Here is a table of points, one per row:
32 & 11 & 11 & -31 & 32 & -11 & -32 & -11 \\
-11 & -11 & 32 & -6 & 11 & -32 & 32 & 11 \\
11 & -11 & -32 & 32 & -11 & 32 & -32 & 32 \\
-11 & -32 & 32 & 3 & 11 & -32 & 11 & 32 \\
-32 & 11 & 11 & 15 & -11 & -11 & 32 & -11 \\
11 & -11 & -32 & 27 & -11 & 32 & -32 & 32 \\
11 & -32 & -32 & 24 & -11 & 11 & -11 & 32 \\
-32 & 32 & -11 & 27 & -32 & 32 & 11 & -11 \\
-11 & -32 & 32 & 2 & 32 & -32 & 11 & 32 \\
11 & 11 & -11 & -13 & 11 & -11 & -32 & 11 \\
-32 & 11 & -11 & 7 & -11 & -11 & 32 & -11 \\
11 & 32 & -11 & 5 & -32 & 32 & -11 & -32 \\
-32 & 11 & -11 & 6 & -11 & -11 & 11 & -11 \\
11 & -32 & -32 & 32 & -11 & 32 & -32 & 32 \\
-32 & 11 & -11 & 8 & -11 & -11 & 11 & -11 \\
32 & -11 & -32 & 18 & 11 & 11 & -32 & 11 \\
-11 & -32 & 32 & -2 & 32 & -32 & 32 & 32 \\
32 & -11 & 32 & -49 & 32 & 11 & -32 & -32 \\
32 & 11 & -32 & -16 & 32 & -11 & 32 & -32 \\
11 & -11 & -32 & 34 & -11 & 32 & -32 & 32 \\
-11 & 32 & -32 & -22 & -11 & 11 & -11 & 11 \\
-32 & 32 & -32 & 35 & -32 & 32 & 11 & -32 \\
11 & -32 & -32 & 28 & -11 & 11 & -32 & 32 \\
32 & 11 & 11 & -33 & 32 & -11 & -32 & -11 \\
32 & -11 & 11 & -35 & 32 & -11 & -11 & -11 \\
-11 & -32 & 32 & -2 & 11 & -32 & 11 & 32 \\
11 & 32 & -32 & -28 & 11 & -11 & 11 & -11 \\
32 & -11 & -32 & 15 & 11 & 11 & -11 & 11 \\
-32 & 32 & -32 & 22 & -32 & 32 & -11 & -11 \\
11 & 32 & -11 & -9 & -11 & 11 & -11 & -32 \\
-32 & 32 & 11 & -17 & -32 & 32 & -11 & 32 \\
-32 & 32 & -11 & 20 & -32 & 11 & 11 & -11 \\
11 & -11 & -32 & 41 & -11 & 32 & -32 & 32 \\
-32 & 32 & -32 & 33 & -32 & 32 & 11 & -11 \\
32 & 11 & 11 & -41 & 11 & 11 & -32 & -32 \\
-11 & -32 & 32 & -5 & 32 & -32 & 32 & 32 \\
-32 & 32 & -11 & 30 & -32 & 32 & 11 & -32 \\
11 & 11 & -11 & -27 & 11 & 11 & -11 & -32 \\
-32 & 32 & -32 & 32 & -32 & 32 & 11 & -32 \\
-32 & 32 & -11 & 14 & -32 & -11 & 11 & -11 \\
11 & -11 & -32 & 33 & -11 & 32 & -32 & 32 \\
32 & 11 & -11 & -24 & 32 & -11 & -32 & 11 \\
11 & 32 & -32 & 30 & 11 & -11 & -32 & 32 \\
32 & 11 & 11 & -26 & 11 & 11 & -11 & -32 \\
32 & -11 & 32 & -45 & 32 & 11 & -32 & -32 \\
-32 & 32 & -11 & -22 & -32 & 32 & -11 & 32 \\
32 & 11 & 32 & -36 & 11 & 11 & -11 & -32 \\
32 & -32 & 32 & -7 & -32 & -11 & 32 & 11 \\
11 & -11 & -32 & 33 & -11 & 32 & -32 & 32 \\
-11 & -11 & 11 & -1 & 11 & -32 & 32 & 11 \\
11 & -32 & -32 & 27 & -11 & 11 & -32 & 32 \\
-32 & 32 & -11 & 14 & -32 & -11 & 11 & -11 \\
-32 & 32 & -11 & -24 & -11 & 32 & -11 & 11 \\
11 & -32 & -11 & 19 & -11 & -11 & -11 & 32 \\
-11 & -11 & 11 & -6 & 11 & -32 & 32 & 11 \\
32 & 11 & 11 & -37 & 11 & 11 & -11 & -32 \\
11 & -11 & 11 & -12 & -32 & -11 & 11 & 11 \\
32 & 11 & 11 & -36 & 32 & -11 & -11 & -11 \\
11 & -11 & -32 & 36 & -11 & 32 & -32 & 32 \\
-11 & 32 & -11 & 17 & -32 & 32 & -11 & -32 \\
-32 & 32 & -11 & 32 & -32 & 32 & 11 & -32 \\
11 & -11 & -32 & 21 & -11 & 11 & -32 & 32 \\
-11 & 32 & -11 & 26 & -32 & 32 & 11 & -11 \\
-11 & -11 & 32 & -8 & 11 & -32 & 32 & 11 \\
32 & 11 & 11 & -33 & 11 & 11 & -11 & -32 \\
11 & 32 & -11 & -9 & -11 & 11 & -11 & -32 \\
-32 & -11 & 11 & -2 & 11 & -32 & 11 & 11 \\
-32 & 11 & -11 & 11 & -32 & -11 & 11 & -11 \\
32 & 11 & 11 & -39 & 11 & 11 & -32 & -32 \\
11 & 32 & -11 & 15 & -32 & 32 & -11 & -11 \\
32 & 11 & 32 & -46 & 32 & 11 & -32 & -32 \\
-11 & -32 & 32 & -6 & 32 & -32 & 32 & 11 \\
32 & -32 & 32 & 0 & -32 & -32 & 32 & 11 \\
-11 & -32 & 32 & -6 & 32 & -32 & 32 & 11 \\
32 & 11 & 11 & -26 & 11 & 11 & -11 & -32 \\
11 & 32 & -11 & -1 & -32 & 32 & -11 & -32 \\
32 & 11 & 32 & -56 & 32 & 11 & -32 & -32 \\
-11 & -32 & 32 & -8 & 32 & -32 & 32 & 32 \\
-11 & -11 & 11 & -1 & 11 & -32 & 32 & 11 \\
32 & -11 & 11 & -43 & 32 & -11 & -11 & -32 \\
-11 & -32 & 32 & -10 & 32 & -32 & 32 & 11 \\
11 & 11 & 11 & -19 & -32 & -11 & 11 & 11 \\
11 & -11 & -11 & 19 & -32 & -32 & 11 & 11 \\
32 & -32 & 32 & 7 & -32 & -32 & 32 & -11 \\
11 & 32 & -11 & -7 & -11 & 32 & -11 & -32 \\
32 & 11 & 32 & -48 & 32 & 11 & -32 & -32 \\
-11 & -11 & 11 & -1 & 11 & -32 & 32 & 11 \\
-11 & -11 & 32 & 0 & 11 & -32 & 32 & 11 \\
These points spread out most along one direction. How many in every 100 of the points above lie lower along it than each point below? Answers are rounded to whole numbers. More than half of the points above lie lower than the first one.
32 & -11 & 11 & -42 & 32 & -11 & -32 & -32 \\ 88
-11 & -32 & 32 & -6 & 32 & -32 & 32 & 11 \\ 95
-32 & 11 & 11 & 9 & -11 & -11 & 11 & -11 \\ 47
11 & -32 & -32 & 31 & -11 & 32 & -32 & 32 \\ 25
-11 & -32 & 11 & 1 & 11 & -32 & 11 & 32 \\ 73
-11 & -32 & 32 & -3 & 32 & -32 & 32 & 11 \\ 94
11 & -11 & -32 & 35 & -11 & 32 & -32 & 32 \\ 14
-11 & -11 & 11 & -2 & 11 & -32 & 32 & 11 \\ 70
-32 & 32 & -32 & 30 & -32 & 32 & -11 & -11 \\ 0
32 & 11 & 11 & -34 & 11 & 11 & -11 & -32 \\ 63
11 & -32 & -32 & 22 & -11 & -11 & -32 & 32 \\ 41
-32 & -11 & 11 & -3 & 11 & -11 & 32 & 11 \\ 56
-11 & -32 & 32 & -8 & 32 & -32 & 32 & 11 \\ 99
-11 & -32 & 32 & 0 & 32 & -32 & 32 & 32 \\ 93
-11 & -32 & 32 & -2 & 32 & -32 & 11 & 11 \\ 93
-32 & 32 & -11 & 24 & -32 & 11 & 11 & -11 \\ 11
32 & 11 & 11 & -26 & 11 & 11 & -11 & -32 \\ 56
-32 & 32 & -11 & 18 & -32 & 11 & 11 & -11 \\ 19
32 & -11 & -32 & 17 & 11 & 11 & -11 & 11 \\ 44
-11 & 32 & -11 & 26 & -32 & 32 & -11 & -11 \\ 8
32 & -11 & 32 & -45 & 32 & 11 & -11 & -32 \\ 93
-32 & 11 & 11 & 4 & -11 & -11 & 11 & -11 \\ 49
-32 & 32 & -11 & 32 & -32 & 32 & 11 & -11 \\ 5
-11 & -32 & 32 & -5 & 32 & -32 & 11 & 32 \\ 93
-32 & 11 & 11 & -1 & 11 & -11 & 32 & -11 \\ 56
-32 & 32 & -11 & 20 & -32 & 11 & 11 & -11 \\ 15
11 & -32 & -32 & 28 & -11 & 11 & -32 & 32 \\ 34
11 & -32 & -32 & 32 & -11 & 32 & -32 & 32 \\ 24
32 & 11 & -32 & -16 & 32 & -11 & 11 & -32 \\ 56
-11 & -32 & 32 & -3 & 32 & -32 & 32 & 11 \\ 94
-32 & 11 & 11 & 3 & 11 & -11 & 32 & -11 \\ 56
-32 & 11 & 11 & 4 & -11 & -11 & 32 & -11 \\ 50
-11 & -32 & 32 & -7 & 32 & -32 & 32 & 11 \\ 98
